In the data rows, 128 means zero.
Some points:
[135 152 134 158 138 150 130 159 128 152 135 156 140 140 159 158 135 150 130 127 128 150 136 159 133 155 133 158 139 151 134 160 131 154 135 159 132 152 132 159 139 150 134 160 138 152 136 159]
[155 127 145 140 157 139 143 138 158 146 139 159 155 140 144 137 149 160 141 138 156 141 154 139 159 142 144 138 157 140 151 137 158 144 143 140 157 143 142 140 157 144 144 137 157 140 145 127]
[150 160 154 156 153 159 155 156 153 127 154 155 151 159 156 156 152 157 150 151 155 158 154 158 152 155 158 155 152 158 127 157 150 159 155 156 150 127 152 157 152 158 155 156 152 158 155 156]
[155 155 153 157 153 159 127 155 160 156 154 154 158 154 158 156 157 156 158 152 154 158 152 156 162 154 159 156 155 152 155 154 160 158 157 157 159 155 153 157 153 158 159 159 158 158 154 154]
[153 163 145 127 153 150 142 145 143 154 161 146 153 153 147 146 142 127 152 159 143 153 153 150 138 147 143 155 161 148 145 153 146 146 145 147 157 160 143 153 153 151 127 147 145 156 162 147]
[153 151 151 158 127 153 157 155 158 156 149 153 156 153 159 156 158 158 157 149 153 154 154 159 160 157 160 156 149 154 156 127 162 155 156 160 144 151 152 151 150 160 158 127 160 157 149 153]
[163 154 156 152 160 153 156 157 148 157 157 156 153 159 151 157 159 150 156 156 159 154 157 152 161 157 150 157 159 159 154 158 149 152 158 150 127 157 159 156 159 153 157 158 153 157 157 159]
[157 155 151 159 155 156 151 155 155 158 153 151 162 153 155 151 156 155 157 151 154 158 155 157 152 155 155 154 152 152 161 156 156 153 155 154 158 154 152 160 156 127 151 156 127 154 154 153]
[150 159 153 152 127 158 155 156 152 153 157 156 152 160 152 156 150 158 153 155 151 158 151 159 151 159 156 155 152 159 154 158 150 158 156 158 149 158 155 158 152 157 157 153 150 159 155 155]
[144 138 156 146 132 162 159 137 144 135 147 161 143 136 159 136 156 136 158 138 144 135 157 135 152 139 158 137 146 138 158 139 145 138 157 137 142 137 160 137 148 138 157 150 132 146 158 137]
[151 152 153 150 153 160 153 148 161 150 157 151 150 155 158 150 160 158 152 157 153 150 152 157 147 157 161 151 156 152 149 154 161 152 127 161 151 157 151 151 152 156 151 160 163 152 156 153]
[154 141 143 137 158 148 134 127 156 139 145 138 150 164 144 138 156 140 152 137 156 139 146 139 159 139 152 137 157 142 143 139 157 142 143 139 157 143 145 139 157 143 144 138 158 140 136 147]
[134 151 134 157 143 140 159 159 135 149 135 150 163 151 134 157 135 128 128 157 136 151 136 158 127 155 135 127 138 152 133 127 135 153 134 160 134 152 133 159 136 152 134 159 138 144 144 160]
[144 137 159 138 146 135 158 138 144 135 158 139 144 135 156 138 145 128 159 146 129 159 159 139 144 139 148 160 144 137 159 136 155 138 159 139 144 138 157 135 151 138 159 140 146 134 159 140]
[154 153 154 157 159 153 157 159 152 154 150 154 157 158 151 155 163 152 152 151 155 156 158 153 160 159 151 153 152 153 157 154 154 155 160 152 153 153 153 157 158 153 157 159 153 154 151 154]
[158 154 151 157 160 157 157 156 150 156 157 148 165 155 156 156 159 152 158 152 148 156 156 127 158 155 152 157 153 152 158 155 157 156 158 151 161 154 149 158 157 156 156 159 150 153 153 152]
[157 156 161 160 153 156 151 155 154 157 151 154 163 156 156 152 157 153 157 151 152 159 153 154 151 155 153 155 154 152 161 158 156 152 154 156 155 155 149 159 156 155 152 155 154 157 152 156]
[150 158 154 155 151 159 155 156 153 157 155 155 151 158 150 151 157 158 152 156 152 153 157 156 152 157 153 154 151 157 156 158 150 160 153 157 150 127 155 155 153 157 155 158 152 159 155 156]
[151 152 156 151 157 153 149 152 159 148 156 158 152 155 153 150 153 127 146 156 160 153 156 151 150 152 157 148 158 160 153 157 152 152 151 157 151 158 161 152 156 127 149 152 160 149 158 160]
[160 158 158 156 154 154 127 158 154 127 155 155 156 153 152 156 157 154 158 159 160 155 153 153 158 156 154 157 157 156 155 153 154 157 155 154 160 158 159 156 155 154 127 154 156 157 159 158]
[150 160 154 156 151 158 152 150 157 157 154 154 151 154 157 155 152 158 151 156 152 158 155 157 151 158 153 155 151 158 155 157 151 159 155 157 150 159 154 156 154 157 157 157 154 157 154 152]
[155 144 158 148 128 154 162 127 155 154 139 155 166 127 161 127 155 153 155 142 160 148 140 154 152 153 153 154 136 158 148 143 157 155 150 155 157 145 159 148 136 155 150 155 127 157 138 148]
[144 147 158 160 155 152 150 144 162 157 143 157 144 158 148 151 138 157 144 127 161 153 127 150 152 146 157 147 141 158 152 156 148 153 142 158 143 146 159 154 158 125 151 145 150 149 142 159]
[159 159 156 156 154 154 156 155 155 156 158 158 157 153 154 156 158 153 158 159 160 127 153 154 157 155 153 156 161 159 127 154 157 152 154 153 162 158 160 156 154 154 156 155 156 157 154 161]
[162 151 162 152 159 157 156 149 162 152 145 155 158 157 156 156 146 158 151 149 158 154 159 156 160 151 160 152 127 158 156 156 160 158 147 152 150 150 157 155 158 159 158 149 162 153 151 153]
[155 143 144 137 156 140 143 138 159 139 144 127 158 140 143 138 157 146 132 162 156 138 146 137 149 161 143 138 155 143 154 137 157 142 145 128 157 140 150 138 156 142 145 140 156 141 146 137]
[145 138 158 139 147 134 159 145 129 161 158 136 144 135 147 128 144 135 159 136 154 134 157 138 144 138 160 147 151 139 160 138 144 137 158 137 141 138 159 139 127 138 159 138 146 134 157 137]
[127 142 145 138 156 139 144 140 157 139 127 137 159 145 136 163 158 141 141 139 149 160 146 139 157 143 153 139 154 140 142 139 155 140 152 137 156 143 144 140 158 143 145 140 157 140 145 138]
[144 139 158 139 127 137 159 138 146 136 158 144 128 162 158 139 144 136 145 160 144 135 158 136 156 136 127 137 146 138 159 135 151 137 158 138 143 138 158 139 145 138 159 138 146 135 157 139]
[136 151 135 158 137 151 133 158 135 148 135 156 128 152 134 157 139 128 156 157 136 149 138 148 166 150 133 159 139 156 134 159 134 152 133 160 129 154 132 159 138 151 134 160 139 127 135 160]
[127 144 154 160 136 162 142 154 155 156 138 156 143 142 154 150 151 153 155 141 160 148 138 155 148 154 154 168 139 156 145 140 156 153 152 154 155 144 142 149 136 154 150 153 154 157 139 158]
[155 160 145 153 152 150 141 150 147 155 161 148 140 157 146 155 141 146 153 160 141 152 127 149 146 148 143 127 163 148 152 153 146 147 127 145 154 160 144 153 153 128 144 147 142 156 160 148]
[143 138 157 139 147 135 158 138 144 133 156 137 146 135 159 147 128 160 158 139 143 137 148 162 142 139 159 138 154 138 159 139 144 138 159 134 150 139 158 138 146 136 158 137 145 136 158 137]
[135 152 135 158 137 151 131 158 143 140 156 157 133 151 133 149 163 150 130 156 136 155 135 159 128 151 134 156 133 152 132 159 135 127 133 160 131 153 133 159 137 153 136 159 138 151 137 160]
[150 157 154 157 152 159 159 156 151 159 127 151 156 160 156 156 151 155 157 155 150 127 153 157 150 157 156 155 152 158 151 158 151 161 154 157 151 159 154 158 151 159 169 157 152 159 156 156]
[127 161 145 145 158 151 155 146 143 155 161 145 152 153 147 145 142 149 155 160 141 153 154 150 139 149 143 153 160 148 152 127 147 127 144 149 155 159 145 148 153 151 142 148 143 154 160 148]
[156 158 154 153 157 154 154 156 158 158 155 154 155 155 152 157 157 155 159 155 127 154 157 153 162 156 155 157 158 155 155 156 154 159 157 156 159 157 156 155 157 155 160 157 156 159 156 155]
These points spread out most along one direction. Take the direction at right angles to it along which they spread out most. Go by this last direction. For each point below, how far along it does it lie, from 0 to 99? The average is 50, and the first point in the table lies past the average. One standard deviation of the points above along it is 16.
[127 142 145 138 156 139 144 140 157 139 127 137 159 145 136 163 158 141 141 139 149 160 146 139 157 143 153 139 154 140 142 139 155 140 152 137 156 143 144 140 158 143 145 140 157 140 145 138] 46
[155 160 145 153 152 150 141 150 147 155 161 148 140 157 146 155 141 146 153 160 141 152 127 149 146 148 143 127 163 148 152 153 146 147 127 145 154 160 144 153 153 128 144 147 142 156 160 148] 60
[143 138 157 139 147 135 158 138 144 133 156 137 146 135 159 147 128 160 158 139 143 137 148 162 142 139 159 138 154 138 159 139 144 138 159 134 150 139 158 138 146 136 158 137 145 136 158 137] 34
[150 158 154 155 151 159 155 156 153 157 155 155 151 158 150 151 157 158 152 156 152 153 157 156 152 157 153 154 151 157 156 158 150 160 153 157 150 127 155 155 153 157 155 158 152 159 155 156] 47
[127 161 145 145 158 151 155 146 143 155 161 145 152 153 147 145 142 149 155 160 141 153 154 150 139 149 143 153 160 148 152 127 147 127 144 149 155 159 145 148 153 151 142 148 143 154 160 148] 54
[156 158 154 153 157 154 154 156 158 158 155 154 155 155 152 157 157 155 159 155 127 154 157 153 162 156 155 157 158 155 155 156 154 159 157 156 159 157 156 155 157 155 160 157 156 159 156 155] 43
[155 127 145 140 157 139 143 138 158 146 139 159 155 140 144 137 149 160 141 138 156 141 154 139 159 142 144 138 157 140 151 137 158 144 143 140 157 143 142 140 157 144 144 137 157 140 145 127] 37
[153 151 151 158 127 153 157 155 158 156 149 153 156 153 159 156 158 158 157 149 153 154 154 159 160 157 160 156 149 154 156 127 162 155 156 160 144 151 152 151 150 160 158 127 160 157 149 153] 41
[160 158 158 156 154 154 127 158 154 127 155 155 156 153 152 156 157 154 158 159 160 155 153 153 158 156 154 157 157 156 155 153 154 157 155 154 160 158 159 156 155 154 127 154 156 157 159 158] 47
